(in the rows, 128 means zero)
A: 3 groups of rows, each row roughly a mix of its group's hidden directions:
A (115 x 11):
[[161 140 113 112 135 160  91 103 130  95  72]
 [ 76 117  88 126 114  93 165 144 149 135 159]
 [117 122  86 144 104 139 115  60 164 133 123]
 [101 117  77 143 105 102 139  84 161 158 130]
 [ 92 137 149 108  91 116 165  93 154  95  98]
 [100 113  78 146 103 111 136  76 166 127 128]
 [ 85 116 122 127  93  95 153 122 140 149 187]
 [163 138 135 138 151 188 150 160 101  98 112]
 [ 88 121 148 117 111  59 147 151 143 133 152]
 [137 123 176 126 131 127 169 181  83 120 136]
 [109 114 132 101  91  78 129 121 114 183 152]
 [147 135  82  85 146 148 128  77 144 112 100]
 [141 137 105 142 160 192 166 157 124 103 125]
 [157 135 168 139 146 170 134 172  92 111 100]
 [ 80 122 109 132 126  99 171 123 159 149 175]
 [137 130 138  94 136 149 180  78 138 100 161]
 [122 119 105  86 110 107 136  61 162 139 120]
 [157 138 131 139 161 168 140 105 151  66 119]
 [139  97 108 134 160 153 136 131 155 108  60]
 [135 132 155 162 141 132 143 195  91 121 154]
 [105 120  81 160 116 136 107  78 164 135 102]
 [138 116 143 147 157 157 168 188 112  97 131]
 [117 123 147  91 121  86 182  94 120 107 153]
 [135 140 173 113 151 132 142 196  96 114 126]
 [ 99 133  71 116 128 128 121  95 185 141 116]
 [ 90 118 133 108 110 106 199 154 131 114 147]
 [142 129 129  87 143 149 164  67 143 101 150]
 [124 136 139 170 142 145 140 204 106 118 138]
 [103 121  75 165 111 116 110  89 160 153 114]
 [106 158 130 125  91  98  69  93 125 142 148]
 [ 92 123 126 109 104 105 177 108 143 136 184]
 [153 133 114 158 163 154 126 143 149  69  94]
 [ 74 124 140 131  87  79 123 114 162 148 127]
 [151 139 111 124 122 161  81  88 140 111  77]
 [144 114 138 142 161 137 158 204 110 118 121]
 [147 100 157 148 164 139 158 168 112  92  96]
 [149 141 175 120 144 144 131 189  93 105 134]
 [ 92 171 119 105  88 110  88 102 141 155 142]
 [102 124 112 156 110  82 103 181 128 160 107]
 [101 130 113 157 109  87  98 172 123 175 121]
 [141 126 153 157 148 137 146 191  89 118 158]
 [152 142 161 146 154 173 153 176  97 115 120]
 [156 125  84  74 156 122 125  78 129 122 122]
 [ 96 118  96 114 108  79 151 105 155 148 169]
 [147 113 137 161 158 121 128 201 109 129 103]
 [112 122  99 108 113  93  88  88 152 118  82]
 [143 137 140 101 145 170 151  71 143  85 135]
 [171 137 156 117 135 158  88  68 123 125 120]
 [177 139 137 140 174 156 140 171 103 119 103]
 [118 115  90 132 106 118 122  55 162 139 124]
 [104 119 136 117  87  91  95 126 110 188 139]
 [178 129 152 115 129 142  86 114  89 109  87]
 [145 127 159 168 150 151 131 182  90 108 145]
 [101 123 106 102 108  95 140  69 166 125 150]
 [178 135 165 124 156 175 136 145  94 110 111]
 [118 125 120 155 118  98  94 186 109 166 100]
 [153 132 154 132 149 159 161 189  97 131 148]
 [ 96 103 108  97  95  84 155  98 150 124 158]
 [132 127 145 164 155 140 136 199  94 120 142]
 [159 132 170 100 148 139 146 178  92 115 153]
 [126 120 113 104 112 122 107  51 158 128 104]
 [109 117 129 105  92  83  99 118 113 187 129]
 [113 112 136 156 107  75  65 136 128 124 109]
 [172 149 155 138 164 182 118 140 100 120 106]
 [136 135 156 160 143 149 143 195  97 109 147]
 [117 126 194 145 101 126 159 165  94 128 120]
 [130 131 141 102 138 147 190  96 140  95 167]
 [112 116  84 157 110 125 110  70 163 140 107]
 [121 111  89 151 128 106  79  78 140 155 146]
 [133 136 157 157 148 140 136 198  90 122 144]
 [108 129 142 146 138 127 170 194 131 139 169]
 [126 115  87 143 111 127 110  56 160 137 121]
 [ 86 171 148  89  89 118 120  90 136 138 140]
 [ 77 123 141 129  94  68 127 123 160 143 141]
 [106 115 121 118  92  78 109 120 121 185 154]
 [158 139 175 112 149 147 126 182  92 111 140]
 [ 79 125 132 130  99  71 128 118 164 147 153]
 [ 88 119 116 138 122 114 178 193 122 125 137]
 [108 110  84 147 116 111 116  71 163 148 106]
 [ 96 125 103  95 113  97 162  83 159 130 158]
 [108 123 124  87  97  81 123 102 121 182 134]
 [143 141 165 110 142 163 153 186 111  93 134]
 [123 122 109  91 111 115 119  57 161 134 106]
 [119 116  80 136 105 114 122  64 163 148 128]
 [178 131 143  97 142 143 105  63 126 125 119]
 [148 104 138 125 147 137 195 177 127 105 126]
 [ 99 116  96 107 103  81 125  83 158 143 151]
 [133 145 172 123 154 143 122 194  96 113 114]
 [150 136 172 108 153 137 133 191  94 111 129]
 [103 130 134 118 138 111 191 172 140 127 170]
 [ 96 112 121 133  99  78 106  70 141 145 129]
 [121 123 169 184 116 133 119 185 106 127 141]
 [124 119 106 101 113 122 117  50 160 129 111]
 [109  97  93  91 102  69 127 105 139 144 127]
 [ 94 136  86 127 119 117 117  94 192 143 143]
 [116 128  97 122 117 104  98  60 163 140 142]
 [152 119 146 140 163 164 135 189 112 100 106]
 [173 126 138 132 131 152  77 118  93 112  82]
 [140 130 150  93 140 167 178  95 126  92 150]
 [ 86 115 106 114  92  90 130  97 148 153 170]
 [148 133  86  71 151 133 138  76 141 125 123]
 [141 129 191 108 113 128 172 142  83 126 129]
 [ 87 121 109 103 105  95 167 106 144 146 173]
 [111 110  89 131 115 106 120  57 153 149 125]
 [150 133 161 126 140 158 171 156  97 158 171]
 [179 129 142 127 152 164  86 113 113 109  86]
 [ 80 122 123 129  94  83 119  84 162 142 130]
 [123 116  95 127 108 128 121  50 161 135 123]
 [138 134  74  83 148 135 130  79 152 117 111]
 [ 85 117 103 137 106  90 163 136 154 133 177]
 [157 133 130 103 119 140  96  79 119 100  73]
 [114 141 120  83 113 131 163  77 155  97  99]
 [179 132 110 121 166 187 133 129 102 145 135]
 [165 123 178 150 124 139 117 135  70 100 119]
 [131 135 146 169 148 147 131 198  98 119 142]]

one row of each group, then the others: which group is each in?
[ 75 124 118 110  90  92 148 104 148 147 163] | P
[114 161 144 102 102 120  69  83 134 138 107] | J
[108 113 124 143 103  72  70 103 136 136 112] | R

[117 127 123 154 120  95 108 192 107 171 113] | P
[122 131  68 113 137 126  90  97 174 134 106] | R
[111 125 143  81 103  92 159  73 130 115 112] | R
[112 118 149 142 137 102 166 182 114 141 178] | R
[106 132 108 160 111  88  82 157 134 173 116] | P
[157 155 166 143 159 180 147 156 106 110 115] | P
[161 139 143 141 146 161  78 141 106 128  75] | P
[ 80 139  97 144 113 126 137 108 194 132 146] | R
[ 81 124 120 124 118  94 165 118 157 162 174] | R
[143 135 129  95 149 164 163  73 139  96 149] | P
[117 118 115  91 105  86 101  89 124 181 131] | P
